Here are some points, one per row:
tensor([ 1.41, -0.07,  1.01,  0.33,  0.89, -1.44,  1.14,  1.16,  0.17,  0.31, -0.44, -1.46, -0.80, -1.21,  0.91, -1.21, -1.06, -0.52,  1.90, -1.23, -1.43,  0.25,  0.59, -0.17])
tensor([ 0.71,  0.36, -0.62,  0.09, -0.31,  0.56,  1.61,  0.09, -0.82,  0.25,  1.13,  0.87,  1.12, -1.16, -0.30,  0.74, -1.75,  0.72, -1.14, -0.60, -0.27, -1.52,  1.03, -0.57])
tensor([-0.60,  2.16,  0.95, -1.81, -1.40, -0.93, -0.16,  1.04,  0.15,  0.47, -1.38,  0.95,  0.91, -0.81,  0.43,  0.45, -0.29, -1.01, -0.23,  0.53,  0.13,  0.82, -0.50,  0.48])
tensor([ 0.13,  1.04,  0.24,  1.59, -0.63,  1.18, -1.99,  0.43, -0.17,  1.63, -1.22, -0.88, -0.21, -0.39,  0.75,  0.97, -0.11,  1.94, -0.80, -0.32, -0.87,  0.82,  0.41, -1.07])
tensor([ 1.17,  0.48, -1.65, -1.28,  0.05,  1.61, -1.07, -0.49, -0.22, -2.64,  0.30, -0.29,  0.26,  0.86,  0.91, -0.79,  0.36, -0.29, -0.87, -1.48, -2.02,  0.04, -1.44, -0.91])
tensor([-0.74,  1.32,  1.51,  0.36,  0.43, -0.74, -0.91, -0.72,  0.47,  0.12,  2.48,  1.58, -0.72,  0.57,  0.32, -1.18,  0.25, -0.12, -0.69, -0.03, -0.04,  0.69,  1.81, -1.12])
tensor([ 1.38,  0.47,  0.03,  0.23,  0.75, -1.42,  0.22, -3.20, -0.88, -0.11, -1.38, -0.43,  0.03, -0.39, -1.08, -0.44, -0.02, -0.27, -1.75,  0.58,  0.04,  0.02, -0.30,  0.59])
tensor([-0.78, -0.65, -1.28,  0.82, -0.35, -0.55, -0.23, -0.68,  0.67,  0.75,  0.12, -0.23,  0.08,  0.01, -1.73,  0.43,  0.20, -3.26,  0.41,  0.33, -3.35, -1.16, -0.02, -0.85])
tensor([-0.45,  0.21, -0.58, -1.17,  1.52, -1.13, -0.41,  0.59, -0.72, -0.54,  0.39, -0.85, -0.33,  0.08, -2.17,  0.40,  1.09,  1.50,  0.00, -0.41, -0.78,  1.21,  1.15,  1.52])
tensor([ 0.32, -1.61,  1.37,  0.14,  0.26,  0.27,  0.57, -0.04, -1.15,  0.05,  0.39,  0.49, -0.36,  1.81,  0.54,  1.28, -1.32,  1.16,  0.23,  2.30, -1.39,  0.62, -0.53,  0.11])
tensor([-0.59,  0.96,  0.38,  1.01, -0.44,  1.99,  1.63,  1.03, -0.63, -1.91,  0.73, -1.59, -0.88, -1.16, -0.48,  0.68,  0.61, -0.92, -0.76,  0.95,  0.52, -0.54, -1.19,  0.69])
tensor([-0.68, -0.09, -1.65,  0.25,  2.40,  0.24, -0.27,  0.86,  0.35,  0.47, -0.17,  0.26,  0.84, -0.95,  1.48, -1.52,  0.31,  0.26,  0.19,  2.51,  0.48, -0.65,  0.68, -0.01])
tensor([-1.10,  0.24,  0.45, -0.74,  1.20,  0.03,  1.92, -1.41,  1.87,  1.24,  0.02,  1.01,  0.06, -0.61,  0.84,  0.92,  1.15,  1.39,  0.28, -1.06, -0.77, -0.29, -1.89, -0.28])
tensor([ 0.00, -0.39, -1.15, -1.96, -0.52, -1.28, -0.59,  0.21, -0.34,  0.06,  0.75, -2.17,  0.00, -0.32, -1.24, -0.25, -0.07,  0.50,  0.34,  0.89,  2.02,  0.18, -1.22, -2.87])
tensor([ 0.56, -0.53,  0.41,  0.32, -0.08,  1.59,  1.35,  0.27, -0.59,  1.27, -0.81,  0.46, -0.54,  1.20,  0.12, -0.33,  2.09, -1.13,  0.33,  0.17,  0.64,  1.50,  1.14, -1.31])
tensor([ 1.19, -0.57,  0.97, -0.36, -1.34, -1.44,  0.69,  1.37,  1.90, -1.03, -0.21, -0.04,  0.73,  0.99,  0.30,  0.46,  1.59,  0.80, -1.07,  1.05,  0.46, -1.22,  1.15,  0.46])
tensor([-1.49,  0.29, -0.33,  0.94,  1.21, -1.35, -0.25,  1.47, -0.88, -0.56, -1.49,  0.42, -0.36,  2.18, -0.01,  0.20, -0.83, -0.68, -1.13, -1.41,  1.32, -1.14, -0.54, -0.44])
tensor([ 0.21,  0.48, -1.06,  1.09, -0.15,  0.47, -0.27, -0.31,  1.91, -1.37, -0.61,  1.79, -1.29, -0.50, -1.40,  0.51, -1.01,  0.49,  1.80,  0.25,  1.23,  1.24,  0.60,  0.01])
tensor([-0.42,  0.04,  0.76,  1.23, -0.10,  1.41,  0.55,  0.07,  1.30,  0.93,  0.25, -0.79,  2.36,  1.06, -1.14, -1.76, -1.03,  0.43,  0.16, -0.35,  1.06,  1.33, -0.34,  0.83])
tensor([-1.31,  0.64, -0.50, -1.91, -0.93,  1.23, -0.06, -1.79, -0.30, -0.40, -1.04, -1.25, -1.07,  1.06,  0.89, -0.24, -0.91,  0.22,  1.65, -0.07,  0.24, -1.56,  1.52,  0.56])
tensor([-0.40, -0.58, -2.02,  1.28, -1.06, -1.91,  0.24, -1.13, -0.01, -0.89,  0.99, -1.19,  0.26, -0.17,  2.19,  1.25,  0.16, -0.32,  0.29, -0.72,  0.83,  1.68,  0.18,  0.90])
tensor([ 1.60,  0.79,  1.62,  1.04,  0.03,  0.21, -1.20,  0.56, -1.04,  0.85,  0.93,  1.26,  1.67,  0.38, -0.21,  0.97,  0.98, -0.45,  2.70,  0.18,  0.88, -1.29, -0.87,  0.69])
tensor([ 1.72, -0.83, -0.80, -1.13, -0.02,  0.89, -0.71,  0.83,  0.79,  2.23,  1.15,  0.54, -1.56,  0.13,  0.13,  0.37, -0.68, -0.58, -1.37, -0.47,  0.79, -0.16, -0.46,  1.85])
tensor([-0.96, -2.46,  2.14, -0.73,  0.87,  0.88, -1.49, -0.62, -0.18, -0.96, -0.47, -0.12,  0.51, -1.64,  0.32,  0.76, -0.49, -1.16, -0.49, -0.79,  0.97,  0.12,  0.39,  0.07])
tensor([-0.87, -1.70, -0.21,  0.36, -2.29, -0.35, -0.32,  0.39, -1.66, -0.22, -0.41,  1.63, -0.70, -1.04, -0.37, -2.67,  0.79,  1.27,  0.00, -0.79, -0.68, -0.98, -1.32,  0.82])
These points spread out most along one direction. Take the direction at right angles to it along which they spread out most. Then take the direction at right angles to both along which they spread out most. Go by this last direction. For each point below, how far along it does it lie, from 0 to 99? The average is 50, and the first point in the table lies past the average. One standard deviation of the points above along it is 16.
tensor([-0.74,  1.32,  1.51,  0.36,  0.43, -0.74, -0.91, -0.72,  0.47,  0.12,  2.48,  1.58, -0.72,  0.57,  0.32, -1.18,  0.25, -0.12, -0.69, -0.03, -0.04,  0.69,  1.81, -1.12]) 72
tensor([-0.59,  0.96,  0.38,  1.01, -0.44,  1.99,  1.63,  1.03, -0.63, -1.91,  0.73, -1.59, -0.88, -1.16, -0.48,  0.68,  0.61, -0.92, -0.76,  0.95,  0.52, -0.54, -1.19,  0.69]) 24
tensor([-0.40, -0.58, -2.02,  1.28, -1.06, -1.91,  0.24, -1.13, -0.01, -0.89,  0.99, -1.19,  0.26, -0.17,  2.19,  1.25,  0.16, -0.32,  0.29, -0.72,  0.83,  1.68,  0.18,  0.90]) 65
tensor([-0.42,  0.04,  0.76,  1.23, -0.10,  1.41,  0.55,  0.07,  1.30,  0.93,  0.25, -0.79,  2.36,  1.06, -1.14, -1.76, -1.03,  0.43,  0.16, -0.35,  1.06,  1.33, -0.34,  0.83]) 50
tensor([-0.87, -1.70, -0.21,  0.36, -2.29, -0.35, -0.32,  0.39, -1.66, -0.22, -0.41,  1.63, -0.70, -1.04, -0.37, -2.67,  0.79,  1.27,  0.00, -0.79, -0.68, -0.98, -1.32,  0.82]) 11
tensor([-1.10,  0.24,  0.45, -0.74,  1.20,  0.03,  1.92, -1.41,  1.87,  1.24,  0.02,  1.01,  0.06, -0.61,  0.84,  0.92,  1.15,  1.39,  0.28, -1.06, -0.77, -0.29, -1.89, -0.28]) 63
tensor([ 1.72, -0.83, -0.80, -1.13, -0.02,  0.89, -0.71,  0.83,  0.79,  2.23,  1.15,  0.54, -1.56,  0.13,  0.13,  0.37, -0.68, -0.58, -1.37, -0.47,  0.79, -0.16, -0.46,  1.85]) 38
tensor([ 0.21,  0.48, -1.06,  1.09, -0.15,  0.47, -0.27, -0.31,  1.91, -1.37, -0.61,  1.79, -1.29, -0.50, -1.40,  0.51, -1.01,  0.49,  1.80,  0.25,  1.23,  1.24,  0.60,  0.01]) 66
tensor([-0.96, -2.46,  2.14, -0.73,  0.87,  0.88, -1.49, -0.62, -0.18, -0.96, -0.47, -0.12,  0.51, -1.64,  0.32,  0.76, -0.49, -1.16, -0.49, -0.79,  0.97,  0.12,  0.39,  0.07]) 37
